One turn moves each row of this set onto another row. After a few examples, where does it send each row asked below?
vudi: [ -1.5 -18.6   5.6 -17.0  -4.8  -3.4  16.3  -2.4 -17.3   7.4  -4.5  10.1
 -20.0 -17.9   2.4]
lukid: [ 10.6  -3.7   6.3   5.8  -5.5  11.4  11.2 -16.1  -6.7   8.1 -23.7   5.9
 -10.4 -21.9  11.0]
Vedoz: [ -3.0   0.5 -12.1   1.6  33.6  16.0 -10.2   4.9  25.6   1.5  13.9   8.1
   4.3  20.9  14.1]
tiped: [  9.8  -1.1   6.0   6.1  -7.0   9.0  11.7 -19.7  -4.1  12.1 -16.7   3.5
  -9.6 -23.1  12.1]
kov: [ -3.3  10.9 -16.1  -4.5  29.5   2.4 -10.6  -0.5  24.8  -6.0  12.2   2.2
   6.7  26.6  13.7]
fakig: [ -0.2  -3.3 -12.6  -0.9  37.5  21.1 -11.7  12.2  19.1  -4.8   0.0  11.3
   4.7  23.6  12.0]
fir: [ -1.1   1.5 -14.3  -1.8  35.8  18.0 -12.6   7.3  22.7   1.0  10.2   5.9
   6.0  21.4  14.1]
Ved: [  0.4   7.1 -17.4  -9.1  34.8   8.6 -13.8   8.5  16.8 -12.9  -4.4   4.6
   7.9  28.6  10.9]
simud: [ -1.7 -15.9   4.3 -18.1  -5.3  -5.2  15.3  -5.5 -14.8  10.8   2.3   6.8
 -18.7 -19.5   3.7]
Tolil: [  3.7 -13.3  -2.6 -29.1   1.5   0.6   8.4   1.5 -24.1   8.2  -8.5   2.3
 -13.1 -19.5   2.4]
zizol: [-1.9 -6.5 -9.6  3.4 35.7 20.1 -9.3 11.8 20.7 -6.1 -0.5 14.7  2.0 24.6
 11.5]
Geb: [ -5.5  -3.7   7.8   6.3 -15.6 -18.0  16.8  18.4  -4.5  -6.5 -10.2  -9.5
   2.9  16.8  -0.4]
gagup: [ -0.8  10.5 -18.4  -8.9  33.5   6.0 -14.0   4.3  20.2  -8.3   4.9   1.3
   8.5  26.8  12.4]
nes: [-4.2 -2.3 -8.7  5.8 31.5 15.2 -7.2  4.2 27.3  0.4 13.7 11.3  2.0 22.0
 14.5]
zakar: [  0.0   9.6  -5.3 -11.5  -8.9 -15.2   5.5  19.3 -11.4   0.0  -6.5 -25.2
  14.1  12.6   1.6]
vik: [ -6.0  -1.8  -6.0   7.6  26.6   3.8  -3.0   3.6  25.9 -15.2  -0.5  16.3
  -1.9  31.4   9.7]
gamu: [ 14.5   6.2  -3.1  -6.3  -1.0  12.8   3.5 -16.9 -10.7  14.3 -18.5  -5.6
  -1.9 -25.3  12.5]
zuta: [ 14.8  -0.9   0.5  -2.4   0.2  15.0   5.6 -11.8 -13.5   7.4 -29.5   1.3
  -5.4 -22.5  10.1]
kek: [ -3.5  -2.1  -8.4   3.0  30.2   7.0  -5.9   8.9  21.0 -18.0  -8.3  15.9
  -0.1  31.9   9.1]
gife: [ -5.9   6.8 -11.2   2.7  25.8   0.3  -6.3  -2.5  29.0  -6.8  13.8   6.5
   2.5  27.5  13.5]
tas: [ 15.1   2.9  -2.3  -6.3   0.4  14.5   3.5 -13.3 -13.6  10.7 -25.5  -2.9
  -3.0 -24.1  11.3]
nudat: [  0.2  -0.3 -14.3  -2.9  37.5  19.8 -13.0  10.1  19.9  -1.6   4.7   7.9
   6.5  22.3  13.1]
dit: [ -0.9 -12.3   1.4 -22.1  -4.5  -5.3  13.2  -6.3 -15.7  13.4   5.7   2.4
 -16.5 -20.7   4.4]
dos: [ -2.4   9.8  -2.9  -7.2 -12.3 -18.6   8.2  14.3  -6.1   3.2   2.1 -24.6
  12.1  11.4   3.1]
mem: [ -6.9   1.7  -7.3   7.3  24.8   1.1  -2.7  -0.8  29.5 -11.0   8.5  12.5
  -0.9  29.8  11.6]
sudef: [ 12.7   5.6  -0.4  -2.4  -3.8  10.0   5.9 -20.4  -7.0  16.0 -13.2  -5.0
  -3.9 -26.1  13.3]
tebon: [  1.1   4.9  -3.8 -10.3  -6.9 -12.5   5.6  24.0 -14.5  -4.7 -16.0 -20.9
  12.7  14.5  -0.2]
dedo: [ -0.8  -0.4   0.7  -5.4  -8.4 -12.2   9.5  25.9 -14.0  -8.6 -21.0 -14.4
   9.0  16.4  -1.7]
teduv: [ -6.7   1.0   6.4   5.9 -17.3 -21.0  16.7  14.0  -1.1  -1.6  -1.0 -13.4
   4.5  15.0   1.2]
dulus: [  0.6 -19.4   4.0 -19.9  -2.0  -0.7  14.2   0.8 -20.8   5.0 -10.0  10.1
 -18.4 -17.8   1.2]
romak: [-4.5 -5.5 -7.2  8.2 31.7 16.1 -5.8  6.3 26.3 -2.2  8.9 15.2 -0.2 23.6
 12.9]
banu: [  3.1 -10.6  -3.4 -29.6   0.2  -1.0   7.9  -1.4 -21.8  11.7  -2.3  -0.5
 -11.9 -21.2   3.8]
fis: [ 12.7  -3.4   4.1   2.4  -2.7  13.8   8.9 -12.9 -10.7   6.7 -28.7   5.2
  -8.3 -21.5  10.0]
refar: [ -5.5   6.4   2.2  -0.1 -15.5 -21.1  13.0  11.8  -1.3   2.2   4.2 -19.9
   8.2  12.8   2.6]
fek: [-3.5 -6.9 -7.2  7.1 33.6 18.2 -6.5  9.4 24.0 -4.8  2.8 16.5  0.2 24.3
 12.2]
Riful: [ -1.0   1.7 -13.5  -3.8  33.4   8.9 -10.7  10.5  16.8 -17.0  -9.7  10.8
   4.1  30.9   9.2]
digur: [ 10.7   2.8   3.1   2.5  -6.1   8.4   9.0 -21.4  -4.6  14.9 -12.4  -1.0
  -6.6 -24.9  13.3]
suso: [  2.3 -16.9   0.6 -24.7   0.6   0.8  10.7   2.6 -23.8   5.8 -11.9   6.7
 -15.8 -17.9   1.2]
gida: [  0.7 -10.0  -2.0 -26.6  -1.9  -3.6  10.1  -4.6 -18.6  14.1   3.4  -0.5
 -13.3 -21.4   4.6]
gimet: [ -3.1  -4.0   5.4   2.4 -12.2 -14.2  13.8  23.1  -9.5  -9.6 -18.5  -9.5
   5.0  17.6  -1.5]

suso moves to dulus
vik moves to mem
And these:
romak moves to nes
teduv moves to refar
digur moves to sudef

